Named turns come first, each shown by rows before and after it. Which turns, in which order, take the first row of each pair that follows to the second? Write the first one first, as in the answered first pair.
F (before -> after):
-20; 4; -5; -21; -23; 14; 38; -11; 2; 8; -1; 25; -12; 21; 6; -24; -9; 20; -21; 14; -9; -25; -19; 7; 7  ->  25; 11; -2; -30; -35; 10; 28; -31; 4; 14; -7; 21; 3; 14; -10; -11; -4; 28; -14; 4; -8; 4; -17; 10; 0
-1; -4; -2; 2; 6; -4; 12; 3; -5; 9; 3; 5; -12; -2; 0; -11; 6; 0; -5; -15; -6; -6; 1; 9; 5  ->  12; -1; -1; 0; 0; -7; 9; -3; -5; 11; 3; 1; -5; -3; -3; -6; 8; 1; -1; -19; -9; 0; -2; 12; 5
-33; -5; -15; 42; -22; -26; 0; -2; -3; 26; 3; -32; -24; 24; -17; -28; -13; 0; -24; -10; 10; 11; -3; -3; -2  ->  -19; 2; -15; 31; -29; -22; 4; -6; -3; 30; 2; -30; -17; 28; -22; -28; -6; 2; -30; -18; 12; 12; -4; 0; 2
-8; 16; 5; -28; -17; 15; 24; -25; 32; -14; 6; 12; -5; -7; -5; -19; 6; -11; -7; -29; 7; -23; 1; -9; 9  ->  33; 21; 3; -25; -20; 7; 6; -30; 24; -9; -5; 5; 13; -28; -15; 1; -1; -4; 3; -25; 1; 16; 6; -7; -6
G (before -> after):
10; 2; -2; -14; -6; 20; 4; 2; -1; -5; 5; 8; 1; -10; 9; 8; 3; -3; 11; -6; 7; 2; 13; 6; -10  ->  15; 2; -6; -15; -6; 15; 1; 2; 2; -4; 3; 4; 4; -11; 2; 7; 4; -3; 16; -8; 6; 9; 8; 4; -12
10; -9; -30; -7; -5; 23; -10; 18; -4; -16; 27; 24; -10; -32; 25; 4; -5; 9; 26; -3; 12; -10; -1; 8; 2  ->  33; -5; -30; 1; -13; 13; -17; 8; -6; -3; 24; 19; 3; -40; 4; 12; -6; 19; 27; -2; 8; 15; -7; 10; -2
22; 2; -11; 0; 3; 1; -12; 9; 0; -12; 9; -7; 12; -15; 7; 22; 8; 5; -5; -5; 15; 4; 7; 20; -16  ->  25; 8; -7; -5; -5; 0; -7; 0; 4; -5; 11; -7; 17; -9; -10; 18; 15; 7; -15; -13; 16; 5; 2; 23; -9
-26; -3; -4; -6; 4; 4; 8; 10; 3; 0; 6; 10; -13; 11; 13; -9; 3; -7; -12; 5; 1; -29; 1; -5; 7  ->  -19; -5; -10; 12; 10; -2; -11; 18; -5; -3; -3; 4; -11; -3; 23; 2; -10; 0; 1; 16; -1; -5; 3; -2; -6
L (before -> after):
30; 12; 21; 12; 0; -14; -31; -6; 11; 22; -2; 10; 26; -34; -28; -8; 5; 7; 9; -11; 5; 33; -16; -18; 17  ->  -34; -4; 21; 37; 11; -20; -32; 13; 4; 24; 1; 8; 8; -15; -12; -21; -1; 6; -7; 6; 6; 8; -24; -26; 24
27; -6; -13; 26; -9; -24; -30; -10; -8; 18; -10; -20; 23; -3; -9; 17; -7; 8; -11; 8; -4; 44; -8; -13; 3  ->  -39; -18; -5; 28; -10; -18; -4; -3; 3; 24; -1; -19; 3; 29; -4; -13; 0; 0; -30; 6; 0; -11; -20; -16; 22
-21; 12; -14; 30; 16; -14; -2; -8; -5; -4; -11; -27; -5; 5; 8; 15; -11; 16; -11; 5; -16; 24; -14; 2; -6  ->  -28; 15; -5; 0; 9; 7; 26; -19; 10; -3; -2; -17; -12; 24; -3; -4; 13; 10; -22; -19; -10; -13; -15; 5; 11
-27; 43; 27; 4; -26; 10; -11; -26; -13; 47; 28; 4; -33; -20; -8; 7; -11; 19; -29; -14; 14; -20; -13; 15; 39  ->  12; 50; 26; 0; -28; 9; -23; -33; -17; 46; 24; -1; -19; -36; -13; 26; -16; 19; -14; -13; 12; 10; -6; 19; 24
J (before -> after):
0; 3; -10; 16; 11; 8; -6; 18; -19; -1; -1; -3; 3; -3; 24; 17; -24; -5; 13; 24; 13; 18; -2; 7; -14  ->  33; 17; -3; -12; 2; 20; 3; 1; -13; -1; -2; 3; 11; -7; 12; 20; -10; -5; 17; 5; 14; 22; 7; 8; -12
-16; -12; 3; 36; -8; 14; 4; 20; -6; 23; -2; -1; -9; 8; -20; 1; -4; -2; -12; -19; -15; 0; 19; 6; 4  ->  6; -7; 5; 30; -16; 15; 9; 12; -1; 28; -6; 0; -3; 6; -29; 5; 4; -1; -9; -27; -12; 9; 21; 1; 2
12; -34; -18; 27; 18; -17; -4; -15; -36; 15; 13; 6; -7; -9; 19; 17; -35; -10; 7; 30; -15; 15; -4; -12; -14  ->  60; -16; -7; -19; 7; 7; 15; -42; -20; 12; 14; 16; 7; -9; 1; 20; -11; -13; 11; -2; -11; 11; 8; -8; -6
Pairs:
Each pair is two turns apart.
-54; 11; 8; 23; 1; 1; 17; 4; -20; -12; 17; -7; -1; 4; 22; 2; -7; -10; 7; 18; 2; -20; 11; 7; -10  ->  22; 27; 12; -19; -11; 15; 21; -24; -4; -10; 7; -1; 21; -12; 4; 20; 8; -8; 22; -13; 2; 5; 21; 12; -14 => L, F
70; 9; 9; -45; 14; 26; 5; 2; 17; -33; 7; 34; -2; -18; 11; 8; 8; 0; 25; -17; -29; 12; 34; 8; -35  ->  -24; -14; 3; 8; 36; 11; -2; 44; 1; -39; 17; 25; -31; -7; 55; -7; -16; -5; 15; 26; -27; -18; 22; 0; -37 => F, L
-60; -20; 2; 20; 35; -15; -3; 32; -10; -23; 0; 16; -13; 23; 39; -30; -9; 1; -10; 26; 2; -5; 1; -10; -6  ->  48; 5; -5; -5; 29; -12; -25; 11; -12; -25; -12; 18; 21; -19; 23; 12; -14; 5; 22; 8; -2; 61; 18; 4; -24 => L, L
34; -24; -18; -23; -33; 0; 41; -31; 13; 18; 4; 4; 2; 6; -15; 0; -1; 1; -26; -1; 23; -26; -10; -6; -7  ->  2; -37; -33; 24; -9; -20; 9; 3; -14; 2; 1; -7; -3; -13; 22; 16; -38; 4; -11; 42; 18; 1; -10; -4; -30 => L, F
33; 1; -21; -30; -2; 8; 10; -3; -10; -26; -12; 14; -12; -30; 17; 3; 4; 8; 25; 3; -8; -10; 27; 15; -6  ->  11; -5; -17; -29; 3; 13; 17; 3; -6; -30; -8; 22; -20; -16; 26; -1; 7; 1; 19; 3; -5; -28; 26; 14; -3 => F, F
-18; 10; 16; 9; -16; 25; -8; 4; 27; 2; 9; -1; 9; 13; 9; -37; 21; 18; -35; -17; 42; 18; 4; 1; 11  ->  -29; 7; 9; 25; 1; 22; -27; 25; 10; -13; 6; -3; 7; -6; 35; -23; 2; 16; -22; 5; 40; 30; 11; 4; -7 => G, G
